The same turns and mirrors carry the whole set onto itself, and each row onto the other rows of its family. Which rows share a family with each named row? Give them in list order.
These 28 rows form 7 families of 4 rows each.
getu: [ 1.25  0.41 -0.61 -0.08  1.36 -5.61 -4.55  0.51 -0.21  3.08  2.20  0.12
  2.40 -3.33 -1.28 -2.96  0.29  0.17 -5.14  3.33 -1.26  2.40 -0.88]
napi: [-2.52  0.71 -2.79 -1.03  0.78 -0.21 -3.59 -0.46 -1.42  4.06  3.01  1.63
  2.96 -2.76  0.96 -2.72 -0.99  0.05 -4.78  1.22  1.49  1.76 -2.06]
tud: [ 2.08  0.69 -1.90 -0.27  0.44 -3.68 -0.68  1.13  0.77 -0.25  1.40  3.64
  1.89  0.13 -1.04 -1.48  2.34 -0.17 -4.59  3.15 -1.76  1.78  0.47]
Foz: [-1.51  1.34 -3.35 -1.39  1.20 -1.81 -1.89 -1.24 -0.75  2.50  3.40  1.39
  3.36 -2.88  2.23 -0.88 -1.07  0.22 -5.27 -0.28  2.04  1.55 -1.73]
Bila: [ 0.24  0.43 -2.81 -1.55  0.50 -3.27 -0.10  1.82  1.46  1.08  1.15  1.97
  1.65 -0.99  0.77 -0.13  1.49 -2.00 -4.57  0.22 -4.22  2.70 -1.06]
palik: [ 0.26 -1.43 -3.84 -1.42  1.93 -2.09 -1.14 -0.25  2.09  2.82  0.84 -0.36
  1.65 -2.87  1.65 -1.03  0.70 -2.43 -3.35 -1.10 -0.48  2.58 -1.87]
gam: [-0.18 -1.83 -3.43 -0.18  0.24 -4.49 -1.58 -0.47  0.36  2.02  0.38  0.30
  2.26 -4.00  1.18 -0.29 -0.12  0.38 -2.35 -0.77 -3.23  2.67 -0.33]
laz: [ 3.00 -0.67 -2.75 -0.18  2.20 -3.35 -1.92 -1.01  1.70  0.54  1.80  1.17
  2.21 -1.18 -0.63 -2.11  1.64 -0.52 -4.51  2.00  2.82  1.64  0.01]
pazin: [-2.26 -1.12 -0.93 -1.85 -0.31 -1.52 -1.99 -0.04  0.23  1.27  1.53 -1.60
  2.10 -2.64  0.71  0.56 -1.09  0.35 -4.50 -1.43 -2.54  0.89  0.44]
dav: [ 1.25 -0.25 -1.60  0.01  0.94 -4.05 -2.86 -0.72  1.70  0.20  0.79  2.78
  2.53  1.04 -2.92 -1.32  2.36  0.77 -4.79  2.49  0.69  1.16  0.71]
tibep: [-0.48  0.22 -3.83 -0.54  0.40 -0.55 -2.50 -1.31 -0.86  0.44  3.26  1.96
  3.24 -1.99  0.40 -0.77 -0.76  1.03 -5.78 -0.63  2.64  1.43  0.00]
mifa: [-0.48  1.91  0.15 -1.04  2.23 -5.12 -2.32 -0.15  1.49  4.11  0.44  2.09
  2.01 -1.53 -0.66 -2.48  2.05 -0.58 -4.19  3.18 -0.43  1.40 -2.10]
pepa: [-0.99 -3.43 -3.71  0.34 -0.67 -2.72 -3.71  0.09  0.20  2.24  0.57  0.66
  2.17 -2.51 -0.51 -1.33  0.10  0.78 -1.79  0.72 -3.43  3.07  0.19]
Zesef: [ 0.12 -3.45 -4.28 -0.38  0.67  0.38 -3.21  0.28  1.73  2.05  0.57  0.47
  1.46 -1.29 -1.05 -2.20  1.04 -1.61 -3.00  0.10 -0.38  2.79 -0.38]
Faku: [-2.62 -2.18 -1.38 -1.40 -0.94 -0.63 -2.44  0.04 -1.17  2.14  0.94 -1.35
  2.68 -1.51 -0.72 -1.06 -1.40 -0.12 -3.58 -0.24 -2.70  0.36  0.24]
Gurov: [-2.30 -1.97 -2.32 -0.67  0.08 -0.67 -3.81  0.91  1.83  3.28 -0.65  1.74
  1.41 -0.53 -2.22 -1.65  1.54 -1.00 -3.29  0.27 -3.10  2.54 -0.85]
kar: [-1.31  0.54  0.88 -1.27  0.66 -4.16 -2.98 -0.83 -0.47  2.21  2.79 -0.38
  2.94 -1.41  0.31 -1.69 -0.18  1.78 -4.16  4.16  0.38  0.02  0.07]
kenu: [-0.55 -0.48 -3.08 -1.53  1.09 -3.96 -0.27 -0.57  1.97  1.64 -0.36  0.95
  2.33 -0.82 -0.09  0.73  1.09 -1.59 -4.14 -2.20 -2.35  1.67 -1.14]
dezi: [-0.36  1.14 -0.89 -0.47 -0.40 -2.89 -1.62  0.00 -0.46  2.17  2.74  4.61
  1.68 -1.53 -1.89  0.24 -0.93  0.42 -4.81  0.51  1.28 -1.68  0.05]
rumef: [-2.46 -1.15 -2.69 -0.97 -1.42 -1.35 -2.54  0.49 -0.73  3.31  2.70  3.56
  2.25 -0.01 -2.07  0.32 -1.66 -0.72 -3.68 -0.15 -0.71 -1.12 -0.69]
sati: [-2.43  0.84 -0.96 -1.44 -0.26 -3.22 -3.87  0.65  0.50  3.97  4.31  3.57
  2.05 -0.41 -0.92  0.28 -0.81  0.17 -4.58  2.48  0.53 -0.56 -1.29]
kupe: [ 0.83 -0.31 -1.58 -0.53  2.46 -2.62 -3.49  0.03  1.52  3.84  1.70  0.93
  1.71 -2.07 -0.19 -3.87  1.64 -1.19 -3.66  3.90  1.72  2.19 -1.73]
Vumu: [-2.44  0.73 -1.48 -1.59 -0.43 -2.10 -2.28  0.84  1.11  3.15  3.11  3.47
  0.98 -2.56  0.03  1.84 -1.11 -0.23 -4.76 -1.21 -0.81 -0.21 -0.90]
gez: [ 0.28  1.40 -1.18 -1.04  1.02 -4.09 -1.53  1.67  0.81  2.58  1.79  2.92
  1.87 -0.32  0.09 -2.41  2.17 -1.05 -3.99  4.60 -2.58  2.29 -1.48]
Fovir: [-1.71 -0.57 -3.44 -0.09 -0.08  1.02 -3.93 -0.60 -1.40  2.10  2.75  2.46
  2.93 -1.93 -0.58 -2.47 -0.65  1.06 -4.74  0.94  2.06  1.62 -0.31]
zize: [ 0.05  0.38  0.89 -0.41  0.22 -3.23 -2.13 -1.07 -0.89  0.57  1.81  0.56
  2.56 -1.88 -0.90 -1.75 -0.04  2.32 -4.41  3.07  0.92 -0.58  1.52]
ledek: [ 2.85 -0.47 -1.72  0.48  0.84 -5.64 -3.58 -0.27 -0.60  0.64  1.99  0.47
  3.00 -2.09 -2.36 -2.20  0.17  0.66 -5.42  2.14 -0.46  1.73  0.58]
fama: [-0.35 -1.13 -3.05 -0.70 -0.51 -1.19 -1.66  2.26  0.43  1.59  0.55  2.61
  1.59  0.12 -1.40 -1.90  1.55 -1.79 -3.75  1.61 -4.40  2.63 -0.51]

Which other rows belong to the same family as Faku? pazin, kar, zize
Which other rows belong to the same family as tibep? napi, Foz, Fovir
Which other rows belong to the same family as Gurov? dav, mifa, kenu
Which other rows belong to the same family as pepa? getu, gam, ledek
Which other rows belong to the same family as rumef? dezi, sati, Vumu

The same turns and mirrors carry the whole set onto itself, and each row onto the other rows of its family. Which rows share a family with each named row? Give them in list order.
These 30 rows form 10 families of 3 rows each.
sive: [-2.01 -2.47  2.41 -1.61  1.21  2.84  0.33  0.07 -2.75  0.63  3.36 -0.82
  0.50  0.36]
vukad: [-0.04 -1.49 -0.51 -0.61 -0.32 -0.68 -0.45  1.79  1.50  0.87  1.89 -0.06
  1.57 -1.40]
kogu: [-1.13 -0.50  1.03 -0.01 -0.46  0.45  1.14 -1.20 -0.95 -0.20 -0.50 -1.77
 -2.20 -3.10]
vir: [-0.38  0.97  1.19  1.22 -0.32  0.91  1.25  2.21  1.26  2.01  3.04 -1.38
  2.13 -2.45]
mibof: [-0.18 -0.62 -1.03 -0.59  1.43 -2.13 -0.01  0.31 -0.87  1.19  0.95 -1.84
  1.93 -1.34]
dazar: [-2.55  1.28  3.39 -2.48 -0.99  1.83 -1.60  1.24 -1.96  0.43  3.07 -0.48
  1.10 -0.26]
loku: [-1.43 -0.97  2.54 -1.41  2.55  1.81 -0.12 -0.15 -2.30 -0.99  4.23 -1.01
 -0.47  0.53]
koba: [ 0.72 -0.27 -0.13 -0.82  1.33 -0.64 -0.66  2.04  0.70  0.14  1.12 -2.42
  2.35 -1.97]
mubu: [ 0.33  2.56  2.92 -1.67 -0.71  0.09  0.36 -1.51 -2.03 -0.40  3.03 -3.35
 -1.04 -2.56]
doter: [-2.59 -0.59  3.67 -0.21 -0.62  2.31  0.33 -0.74 -0.10  0.25  3.22 -1.42
  1.04  1.68]
Zuba: [ 0.70 -1.16  0.01 -1.48 -1.63 -1.37 -0.60  1.19  0.17  1.07  3.57 -2.06
  2.72 -0.95]
zapu: [-2.03  1.29  2.38 -0.40  1.77  0.65  0.32 -1.91 -0.83  1.68  3.93 -1.39
 -1.49 -3.88]
nugib: [-1.16 -0.23  2.90 -0.19  0.05  1.68 -0.55 -1.28 -2.37 -0.06  2.16 -0.97
 -0.09  2.19]
bof: [-0.96 -2.64  3.06 -1.09  0.11  2.45 -0.15 -0.63 -1.39  2.36  3.72 -2.55
  0.99  0.84]
viven: [-0.17 -1.60  1.08  0.78  1.38  0.16  0.75  0.70  1.42  0.97  5.00 -1.81
  2.17 -2.50]
zug: [ 1.47 -0.86  0.15 -1.34 -0.41  0.91  0.68  1.89  1.23  0.64  1.21 -2.87
  1.80 -1.24]
fil: [-1.86  0.78  1.37  0.44 -0.13 -0.46  0.59 -2.41 -1.58  1.51  2.68 -4.08
 -0.74 -3.78]
sibe: [-1.46  0.90  3.19 -1.49  0.23 -0.43  0.46 -1.24 -2.04  2.73  1.56 -1.87
 -0.11 -4.63]
zazas: [-0.99 -1.88  2.05 -1.18  0.43  2.64  1.42 -0.03 -1.02 -1.74  1.87 -0.65
  0.54  0.99]
Rov: [ 0.08 -1.54  1.56 -0.29 -0.29 -1.01  0.93  0.17  0.99  2.72  0.71 -2.73
  0.35  0.54]
guli: [-1.86  1.67  1.09 -0.38 -0.81  0.43 -1.26 -2.04 -1.22 -0.19  2.72 -2.66
 -1.66 -3.98]
Metad: [-1.06 -1.17  2.44 -0.01 -0.25  0.54  0.07 -2.19 -1.37 -0.12  1.87  0.34
 -1.10 -4.49]
Pir: [-0.06 -0.44  1.28 -1.25 -1.13 -0.62 -0.97  3.09 -0.05  1.53  1.41 -2.36
  2.07 -3.15]
Kodi: [-3.62 -0.83  1.97 -2.12 -0.09  1.66 -1.09  1.60 -0.33 -1.50  2.72 -1.79
 -0.21  0.14]
fola: [-0.44  1.73  3.68 -1.69 -0.25  0.10  1.32 -1.43 -0.78  1.56  2.46 -2.27
 -1.70 -3.90]
Taz: [-2.24 -1.16  4.12  0.57  0.46  3.11 -0.56  0.12 -1.51 -0.07  3.30 -1.11
 -0.05  0.38]
dula: [-0.44 -0.55  2.63 -0.67  1.04  2.12 -1.40 -1.54 -1.24 -1.12  4.47 -4.07
  1.29 -0.52]
pedab: [-0.75  1.39  0.35 -1.82 -0.75 -1.03  0.34 -0.84 -4.10  1.47  2.86 -1.00
  0.25 -2.68]
nafe: [-0.03 -1.76 -0.19  0.81 -1.18 -1.70  0.31  1.71 -0.49  1.13  2.45 -0.76
  1.96 -1.93]
Nove: [-2.29  1.72  1.78 -0.96 -0.97  0.05  1.04 -1.10 -1.10 -0.11  2.56 -2.36
 -0.49 -5.03]

Which other rows belong to the same family as kogu? dazar, viven
Which other rows belong to the same family as Rov? dula, pedab
Which other rows belong to the same family as doter? guli, nafe
Which other rows belong to the same family as zug? loku, sibe
Which other rows belong to the same family as Taz? vukad, Nove
Which other rows belong to the same family as sive? koba, fola

